One vector is turned by the same rotation once a tick. Each row is the vector after some number of ticks, and that number follows the row.
The counts run from 0 to 658.
[116 120 138 127 103 114 124 166 108 126 121  89 105 105 168 127 136 159
 155 111 120 142  86 102 142 166 169  90 187 113 159 100 128 158  92  86
  66 108 112 131 137  91 102 146 135 120 102 172 155 166 134 120  77 145
 144 131 155 136 132 148 116] | 629
[ 90 127 126 120 127 128 129 161 118  66 109 116 155 145 130 135 104 110
 138 116  77 169 135 114 129 141 145  91 156 105 142  96 116 124 147  62
  73 103 131 125 112  81 150 145 120 114  87 183 152 154 111 130  95 121
 153 118 169 116 123 111 162] | 540
[110 133 124 158 110 109 143 148 105 138 123 126 113 106 152 120 126 133
 124  87 131 159 105 120 110 141 163  77 184 111  91 118 143 149 124  77
  58 105 108 139 127  80 190 142 121 112  61 151 139 174 103 122  89 127
 117 139 154 117 141 135 117] | 612
[105 118 137 117 118 124 101 121 140 106 107 120 125 138 123 118 107 120
 137  79 125 161 137 127 100 123 140 115 170 133 119 109 139 113 139  34
  80  74 136 139  75 109 182 147 128 123  80 152 136 169 112 146  89 117
 139 140 147 135 133 120 150] | 64
[101 122 123 143  81 136 117 133 128  74 117 147 156  95 159 134 114 141
 139 117 119 133 106 127 132 111 132 123 181  94 159 155 131  99  77  67
  97 108 122  99 100 143 160 153 106 107  85 196 135 184 149 124 122 115
 112 173 155 136 135 139 141] | 373
[103 127 143 137 105 107  95 135 103  96 114  95 154  99 149 112 125 146
 168  94 119 146 118 120 131 152 163  98 172 123 136 118 112 130 126  61
 100  76 100 154 107  88 122 146 134  95 112 143 163 140 111 106  73 150
 160 170 174 122 148 109 124] | 213
[109 108 112 140  92 103 129 115 162  99 111  93 125 106 162 133  97 126
 127 108 122 124 100 138 153 136 177 104 209  85 173 103 138 125 105  93
 127  91  98 109 152 139 127 159 114 155 126 159 177 162 114 103 115 116
 102 145 167 118 133 122 117] | 575
[ 86 133 139 140 120 123 109 142 129  77 105 116 149 103 138 127 122 120
 160 104 107 151 135 119 128 108 123  92 171 126 139 135 103 137 110  56
  72 107 112 126  77 107 164 136 129  96  96 181 166 175 111 135 115 122
 168 156 181 132 133 126 148] | 348
[115 120 116 137  85 117 126 150 126  82  96 108 144  98 165  96  96 174
 133 145 123 144 148 139 124 161 169 121 160  94 141 109 121 128 162  48
  85  82 111 122 138 124 148 134 127 125 106 157 181 154 129 128 110 139
 111 172 183 122 139 132 107] | 171
[ 97 128 132 154 101 111 140 159 119  90 118 135 151 102 155 117 130 185
 136 111  99 126 113 128 157 150 158 127 176 109 104 142 100 114 132  84
 104  77  66 115 129 109 137 166 136 145  72 177 162 116 130 108 102 127
 114 182 169 147 156 115  99] | 296
[144 133 145 132 115 139 132 145 146  98  85 136 116 158 153 101 114 138
 135 109  90 143 123 142 136 155 159 125 181 121 149 105 122 101 156  42
 105  50 105 112  99 129 116 158 132 151  88 193 149 135 150 135 101 147
 113 126 153 141 126 102 147] | 514
[ 83 101 124 116 147 100 128 165 123  88 118 141 138 116 159 134  99 140
 161  99 130 149 115 127 135 153 127  85 172 114 163 135 157 128 134  74
  89  90 128 143 107 105 143 154 141 140  75 180 120 174  93 122 106 126
 143 122 170 150 136 100 141] | 148
[143 117 157 113 105 137 122 184 109  91 124  94 127 115 152 129 114 145
 131  96 136 140 104 101 110 131 151 118 180  93 146 113 134 158  92  84
  54  74  96  93 115 110 134 151 115 126  98 153 167 141 147 122  80 125
  93 144 153 132 137 148  91] | 167
[107 125 115 162 123 101 141 148 138 147 121 130  98 117 170 118 139 114
 138 100 112 151 105 134 136 159 150  71 192 106 128 106 139 134 142  79
  77 111 129 134 142  79 149 147 155 153  78 164 144 196  98 130  92 126
 136 106 153 127 114 117 132] | 545
[117 121 128 148 116 105 108 139 155  89 109 127 160 121 123 129 108 125
 158  95 119 129 118 130 137 112 115 112 177 100 150 129  91 127  90  70
  99  66  92 100  73 140 149 138  98 144 108 184 135 175 135 104 118  83
 137 127 162 149 129 106 120] | 223
[107 138 112 173  79 110 120 121 118  87 129 138 147 133 127 105 132 128
 131 101 112 157 140 121 124 145 163 107 167  87  84 118 119 120 157  66
  86  79 123 138 109 101 179 126 127 126  89 147 140 169 130 132  62 134
 127 161 168 117 125 111  93] | 62
[ 98  91 143 144  87 102 146 158 135 112 117 121 161  86 145 127  93 162
 119 113 119 153 131 131 130 144 137 104 175 107 104 115 103 138  99  87
 102 107  88 112 109 133 152 159 119 156  69 186 139 163 119 131 123  83
 137 135 155 160 153 125 121] | 91
[119 131 148 164 108 135 125 145 142  79 112 103 130 136 145 119 125 119
 133 106  95 149 118 131 125 140 186 120 179 131 100 112 126 103 130  59
 109  81 110 114 113 106 130 158 156 145 110 158 177 127 131 126  48 162
 121 180 159 120 111  97 118] | 188
[119 116  97 146 142  83 129 157 136 102  73 146 128 135 140 120 116 144
 146  69 119 165 116 136 162 119 169  99 156 101 142 123 117 122 137  88
 118  66  86 133 100 103 147 155 132 166  90 178 126 146 115 111 108  81
 134 120 164 134 126 114 121] | 490
[136 130 142 153 136 122 130 169 148  84  87 105 132 141 173 109 108 125
 184  97 125 138  96 132 119 125 156 105 170 112 179 112 109 105 108  75
  88  70 100 112 110 140 121 135 140 164 116 179 155 157 131 112  98 104
 114 110 154 140 108 106 113] | 98
[117 130 123 133  95 121 106 129 118 115 113  99 131 127 129 122 154 144
 150  85 114 146 121  96 143 149 165 110 185 107 113 107 119 162 122  77
  66  86 118 139 107  83 126 140 121 103 101 162 165 177 139 120  56 151
 149 168 160 119 126 140 113] | 346
[142 149 138 134  75 145 120 147 114 107 108 140 136 131 167  92 128 151
 134  86 110 123 112 109 128 125 166 126 200 111 141 122 129  97 123  85
 111  51  76 116 107 119 127 167 144 138 101 160 160 126 158 113  74 148
 111 166 141 122 155 114 113] | 580
[103 124 142 155  54 118 128 130 126 112  99 100 160  99 166 102 110 169
 113 101 145 132 122 133 100 130 167 129 177  98 123 125 117 102 110  75
 101  88  97 128 127 149 155 150 115 137  89 160 168 158 127 131 119 110
  97 171 152 129 153 139 103] | 375
[ 94 151 118 165  86 110 113 102 142 113 122 116 134 118 167  92 156 124
 140 115 120 146 120 140 135 150 161  92 191 101 134 108 113 114 174  63
 111  92 128 137 142 104 160 138 149 121 117 149 169 191 115 124  79 132
 124 141 171 108 116 117 120] | 129
[121 121 124 155 123 110 131 140 141  96 124 134 118 122 147 141 128 166
 147  85 103 126  74 126 158 148 167 130 188 131 119 145 127  91  97  81
  99  75  96  98 126 117 137 164 122 152  70 170 151 129 131  96  76 116
 106 191 145 139 130 118 108] | 163
[112 135 146 146 123 135 122 144 127 151 122 123 107 102 169 128 157 137
 170 108 116 118  89 116 132 146 140 104 184 132 125 125 120 136  92  72
  49 104 110 103 139 100 151 129 120 125  78 169 170 179 113 107  89 138
 109 177 153 138 120 117 103] | 84
[ 82 126 141 157 115 113 130 135 135 113 130 112 146 113 147 105 127 121
 127 116  88 132  95 133 162 166 159 111 180 133 129 110 102 115 133  63
 127  76  87 131 138  78 122 182 134 136 116 154 148 119 100 104  88 134
 137 136 154 117 135  63 140] | 338
[ 62 126 127 146 101 111 122 131  84  99 114 136 142 102 158  98 107 126
 144 100 128 133 116 123 101 129 128  95 178 136 122 141 132 106 115  63
  85  90 116 168  84 117 173 151 147 132  80 147 128 158  94 130  97 141
 139 145 153 138 156  87 124] | 610
[105 117 109 115 104 133 121 141 132  84 108 152 115 105 177 135 113 144
 122  96 135 157 118 122 102 110 160 128 186 120 169 140 171  95 117  82
  96 102 129 127  97 122 168 165 175 140  91 170 144 174 125 141  90 135
 133 163 146 134 139 132 125] | 106
[ 90 112 157 136 110 114 128 159 132  96 142  88 111  94 167 130 100 126
 103 125 114 175  83 125 100 143 158 108 170 111 148  89 127 128 101  53
  93 124 141 112 127  87 146 171 146 123 100 153 140 165 106 133  60 103
 134 121 147 123 114 119 144] | 258
[116 102 167 137 123 120 139 176 142  76 135 100 138  98 163 128  93 126
 114 113 126 145  91 130 132 152 159 118 180 107 150 107 141 118 126  66
 108  83 112  96 140 107 130 175 146 148 110 138 155 121 107 111  82 117
  87 138 156 127 119  86 112] | 517
[108 115 126 154 138 115 150 147 140 110 100 126 135 122 139 128 117  97
 106 107  96 161 119 143 150 120 170  66 190  93 129 105 124 154 137  70
 115 103  91 128 138  78 142 164 121 126  89 175 142 132 105 125 127 117
 142  99 176 106 120  95 151] | 203
[100 126 132 100 119 131 101 149 124 130 109 113 127 131 146 112 145 139
 138  82 100 144 119 100 133 122 141 108 200 122 153  99 111 148 145  93
  92  62  59 130 100  72 133 169 150 143 107 142 153 143 114 112  87 116
 160 125 144 129 149 100 122] | 76
[108 113 141 129 123 119 122 185 141  96 126 107  99 110 142 138 106 178
 120 104 127 160  90 111 115 128 155 127 166 121 134 113 118 148  99  79
  49  92 112 100  96 109 161 153 134 152  83 153 162 154 129 128  76 103
 117 153 152 149 117 150 102] | 300
[135 143 137 153 113 139 153 176  99  60 122 147 141 107 165 117  91 147
 143 134 100 149 134 128 115 134 145  92 159  97 134 125 118  95 112  66
  74  99 112 103 126 116 151 138 124  97  71 179 147 128 142 106 116 141
 127 151 175 127 142 115 137] | 36
[113 132 155 132 138 113 127 186 154 102 112  94 111 102 171 119 124 148
 129  94 131 147  82 130 126 131 171 115 180 107 180 117 120 152 123  90
  88 107 101  97 140 118 131 148 164 156 111 157 179 162 120 124  81 105
 136 124 167 138 104 144 102] | 233
[115 152 118 154 126 112 154 147 128  95 118 163 109 111 168 130 118 134
 149  90  93 129  99 134 152 112 147  81 206 105 133 128 123 120 115  99
 103 105  53 102 130 105 153 164 147 134  63 184 164 123 125 111 138 138
 131 141 167 129 147 124 136] | 161
[132 132 129 147  70 141 137 141 150 123 127 136 119 128 160 126 113 146
 103 109  85 149 111 126 139 139 177 133 199 113 119 101 104 105 116  84
 123  80  91  90 106 109 127 190 153 152  91 168 152 135 147 119  74 122
 121 162 131 134 134 120 121] | 446
[ 74 125 142 159 104 121 145 163 104  56 117 103 142 130 156 118 121  78
 121  91 122 131  99 114 121 131 150 101 196  96 139 123 154 138 108  95
  93 118 119 142 120 124 125 141 145 146 110 185 168 154 128 140  82 149
 112 102 168 121 123 103 108] | 57
[123 105 138 146  85  93 134 136 138  90 120 109 166 116 132 120  93 124
 159  93 127 139 124 125 135 135 135  82 178  77 127 107  91 131 103  88
 112  76  80 108  94 145 143 149  98 159 100 178 154 163 141 107 114  82
 136 112 165 151 145 112 106] | 224
[112 132 104 139  89 120 122 153 103 110 115  99 126 111 165 110 128 156
 174 133 103 126 105 112 141 150 165  92 189  94 155  94 102 135 126  89
  83  80  89 131 138  93 103 142 121 117 115 153 179 148 127 102  97 152
 133 136 165 119 153 121 112] | 496
[136 130 148 163  97 110 134 155 145 132 129 150 119  88 153 121 116 139
 112  95 125 141 129 142 132 118 135  92 200 101 102 119 114 158 117  89
 101  94  67  90  99 124 175 158 145 141  68 155 172 153 131 128 115 113
 131 155 155 146 140 152  94] | 637
[120 118 137 125 117 135 137 147 126  89  88 100 138 119 153 127  89 134
 146 112 131 136  80 118 106 113 144 111 168 102 165 125 133  93  78  64
  73  76 105  99 133 138 150 145  93 132  89 168 144 134 116 101 133 102
  79 146 147 121 138 105 138] | 643
